In the data rows, the value 128 means zero.
Here are some points:
ndarray[125 145 179 131 119 171  13 110 178  61  61 137 124  78  95 227
         82  70 126]
ndarray[140 137 186 166 117 153  51 137 114 120 102 147 100 153  99 193
        128  32 203]
ndarray[143 151 141 155  97 126 202 158  88 190 143 151 176 141 169 100
        139 176 196]
ndarray[113  87 166 109  87 154 123 113  83 167  99 158 149 151 138 123
        119 112 177]
ndarray[150 132  94 124 109 130 215 103  93 125 209  80 157 169 173  97
        178 172 124]
ndarray[ 88 150  99 103 120 129 177 146 130 145 163 109 102 123 104 133
        116 197 159]
ndarray[178 130 151  77 116 108  70 124 155  88 100 118 118  99  95 159
        108  81  68]
ndarray[181 173  46 172  97 140 159 130  96 135 159  82 104 137 203 137
        156 146 229]
ndarray[ 45 170 148 106 108  94 172 134 110 101 145 185 138 126 176  74
        143 197 166]
ndarray[111  74 103 125 149 142 126 137 136 112 136 139 116 177 115 118
         86  86  86]
ndarray[138 108 112 113  99 127 135 144 144 130 111 116 142 137 117  93
         84 168 231]
ndarray[ 83 100 156 139 134 174 102 160 153 193  57 124 140 185 116 132
        132  76 138]
ndarray[170 137 159 174 112 118  75 127 148 192  97 161 139 126 130 136
        145 133 152]
ndarray[137 134 114 114 144 151 132 108 164 102 150 120 144 100 138 160
         77 135  59]
ndarray[153  88 127 112 114 106  64 140 153 103  83 118 161 122  95 121
         96 142  40]
ndarray[118  96 108 117 107 115 128  95 139  99 147 135 166  82 108 122
        130 127  53]
ndarray[115 115 145 126  96 135 123  69  27 157 137 156 145 143 113 151
        186  92 203]
ndarray[149  92  91 141 130  92  56 145 146  96  73 120 144 109 126 165
        111 116 116]
ndarray[136 188  46 150 167 144 186 159  90 141 152  95 121 146 141 132
        144 159 182]
ndarray[130  90 113  74 102  90  80 152 169  80 156 123 185 130 106 115
        140 161  53]
ndarray[138 147 120 145 112  83 122 138 147 126 197 127 130 185 118  99
        140 193 170]
ndarray[113  42 236 100 119 181  65 133 108 113  19 194 127  60  76 153
         99  72 118]
ndarray[ 96  87 159  97 122  72  64 114 193  61 142 178 138 109  93 112
        126  61  30]
ndarray[165  99  99 112 131 166 218  68 150  59 151 224 186  51 117 145
        120 151  25]
ndarray[100 161 133 154 125 106 167 115  96 157 118  98 151 110  95 124
        158 150 255]
ndarray[121 104 162 128 109 116  95 105 172 109  49 123 115  84  97 144
        121  85  91]
ndarray[163 189 179 139 113 162  83  97 135 169  82 144  98 169 111 109
         82 127 248]
ndarray[ 79 134 178 118 174 131  74 158 218 134 105 124  48 119 137 131
        104  36  24]
ndarray[116 116 187 141 110 170  54 111 123 177  45 167  62 101 113 138
        127 130 229]
ndarray[146 172  48 140 101 129 186 139 122  86 186 128 140 113 157 103
        171 195 170]
ndarray[130  86 197 196 109 176  96  99 126 232 115 138 161 160 124 122
        139  67 196]
ndarray[132 101 251 173 156 105   0 169 125 195  22  94 122 163  62 121
        128  69 178]
ndarray[180 146 174 110 155 103  86 153  81 163 132 120 123 164 163 110
        121 178 235]
ndarray[ 80 105 175  94  63 121 143  87 155 142  64 143 172 101  97 152
        152  72  29]
ndarray[125 142 102 142 146 147 171  87 121 101 138 109 129  69 124 151
        120 153 115]
ndarray[ 99  89 153  87 114  90  83 163 116 113 100 154 118 124 112 147
        145  48  52]
ndarray[115 165  49 134 141 152 144 141 107  58 166 119 150 132 120 115
        135 165 123]
ndarray[142 142 220 134 156 148  69  83 121 110  74  94 113 130  82 112
        118  87 139]
ndarray[135 111  68 144 121  87 145 156 130  66 161 148  91 118 133 160
        108 129  43]
16 more points follow, each with its number after it:
ndarray[ 77  95 207 150 155 130  87 148 166 118 136 146 106 122 133 130
        195 166  81] 0
ndarray[140 143 172 111 102 122  68 141 225 129  47 162 116  61 140 148
        139 105  87] 1
ndarray[118 197  21 161  85 132 186  79 110 100 164  80 106 104 110 132
        140 141 180] 2
ndarray[191  40 170 126 103 112  87 115 124  62  78 148 141 146 110 131
        121  88  18] 3
ndarray[135 144 243 151 131 106   0 209  87 190   0  63 123 101 148 146
         96  46 255] 4
ndarray[156 115 104 186 114  95 133 178 113 123 171 162 170 145 101 110
        155 136 149] 5
ndarray[125  92 179 128 155 100 124 158 135 143 129 147 134 144 132 128
        153 140 138] 6
ndarray[177 134  60  90 115 127 228 113 138  71 189 180 165 143 172 133
        124 166 158] 7
ndarray[113 122 118 133 129 119 229  93  88  84 177 150 170  73 148 114
         95 164  39] 8
ndarray[122  97 134 133 153 147 155 123  79 149 107 131 112 163 125 124
        146 150 206] 9
ndarray[139 115 172 153 107 129 128 125  95 213 124 151 146 101 138  82
        146 133 117] 10
ndarray[104 134 146 152 115 160 149 151 133 205  98 124 125 140 160  76
        130 133 165] 11
ndarray[185 119 198 123 126  82  66 177  95 161 108 155 124 173 106 146
        128  95  55] 12
ndarray[119  96 108 129 115 152 139 111 185  67 130 170 148  54 118 122
         91  79  63] 13
ndarray[ 79 112  64  99 107 135 237  63 170  72 195 111 164  96 147 126
        195 166  86] 14
ndarray[152 177 168 111 105 150 109 200  98 124 127 116 139 146 122 133
        123 134 213] 15
Which three of these numbered points are nearest to each point below, looking only along the 6 directions in which the first points spread most? Their numbers follow each, nearest first.
ndarray[140 120 106  78 122 126 119 104 158  86 106 133 148 109 125 147
         95 176   0] > 13 3 8
ndarray[133 153  48 113 147 115 235  88 139  56 155  98 177 106 135 165
        182 226 141] > 7 2 14
ndarray[154 128 112 118  95 127 167 122 112 148 145 151 116 188 107  91
        115  95 199] > 9 11 5
ndarray[143 114 125  94 113  67  74 167 127  36 107 132 159 120  85 144
        131  91  51] > 3 12 13
ndarray[115 138 142 182 148 137 154  84 111 142 184 101 106 159 156 154
        151 121 179] > 9 11 15
ndarray[114 131 135 124 144  91 101 167 104 127 128 166 121 155 106 146
        110 126 140] > 6 0 15
ndarray[157 163 136 127 160 156 101 152  85 143  84  90  75 136 138 109
         85 156 157] > 15 9 6
ndarray[110 139 140 158 157  73 137 152 124 134 111 145 129 105 111  95
        119 198 129] > 6 0 15
ndarray[157 105 126 106 124 100 110 144 107 146 168  84 129 167 124 158
        148 161 153] > 5 6 15
ndarray[181  59 148 110 200 117  97  67 130  80 113 167  98 123  47 225
        128 104   0] > 3 13 1
ndarray[160 142  18 116 179 187 178 116  85 111 213  97 127 154  91 144
        116 160 163] > 2 7 5
Here are 16 other points, each followed by its number:
ndarray[167  73 166 143 107 145  89 114 153 120 104 129 150 116  89 141
        131  55  56] 0
ndarray[113 104 111 100 122  97 120  79 162 125 130 170 109 142  98 137
        105 141  10] 1
ndarray[ 97 167  82 173 192 170 177 139 106 109 183 140 146 130 121 115
        106 150 102] 2
ndarray[118 130  86 184 143 158 151 144  76 138 211  92  85 194 120 129
        137 150 182] 3
ndarray[ 87 159 172 165 140 151 130 156  98 181  83 118  53 124 186  82
        114 133 200] 4
ndarray[145  96  98 119 143 134 145 136 198 123 147 129  89 155 156 145
        138  82  87] 5
ndarray[ 86 113 138 105 148  94 122 126 145  85 154 104 108  77 186 139
        112 136  61] 6
ndarray[155 133  17 126 109 134 212 141 106 105 188 132 157 122 148  46
        165 159 141] 7
ndarray[ 56  94 212 123 154 157  99 138 124 230 125  95  83 154 136 125
        110  51 136] 8
ndarray[126 187 117 141 148 177 153  99 107  66 175 135 122  92 121 125
        132 109 134] 9
ndarray[ 93 171 151 205 165 167 113 123 179 129  80  89  43 101 121 150
        131  80 121] 10
ndarray[106 112  37 119  68  91 171 154 152 123 160 122 118 161 120 126
        153 141  60] 11
ndarray[136 117 138 104 123 117 162 104 158 145 112 133  81 157 162 142
        120 130 113] 12
ndarray[135 174  45 111 150  80 192 114 124  84 155 175 136 126 112 145
        174 131  61] 13
ndarray[ 84 123 149 166  88 146 104  99 152 100 128 162 157  94 121 149
         92  82   0] 14
ndarray[170 169 134 108  92 133 113 114  81 142 133 120 136 161  83 165
        106 105 234] 15
The same question for these:
ndarray[129 130 126 101 112 142 172 101 102 121 195 132 113 116 129  67
        155 179  70] > 11 13 2
ndarray[115 126  94 113 165 148 153 138 173 119 128 110  81 127 106 113
        144  77  71] > 5 6 12
ndarray[109 179  70 149 130 110 134 109 136 136 154  66 101 156 169 133
         90 135 213] > 3 2 15
ndarray[130 134 128  63 140  87 118 145 103  89 116 165 114  96  91 122
        144  98  39] > 1 6 14
ndarray[134 132 151  96 140 145 109 137 144 177  55 118 120 115 134 124
        102 138 122] > 12 6 4
ndarray[110 103 183 126 152 121  41 165  69 166  82 138 158 160  84 159
        131  94  94] > 0 8 12
ndarray[ 99 181 134 123 149 140  48 103 210 114 128 100  90  79 164 144
        154 105 147] > 10 12 5
ndarray[153 161  52  82  96 126 201  97 184  29 198 146 126  70 146  93
         79 117  95] > 13 2 6
ndarray[111  96 114 115 126 138 147 126 178 126 180 122 132 138 151 148
         77 127  33] > 6 1 5
ndarray[ 94 130  64 136 114 115 197 138 186 138 151 128 147  94 173 115
        125 168 140] > 2 13 7
ndarray[152 107 108  91 175 129  83 179 115  94 151  88 111 161 136  87
         90 104 100] > 5 12 6
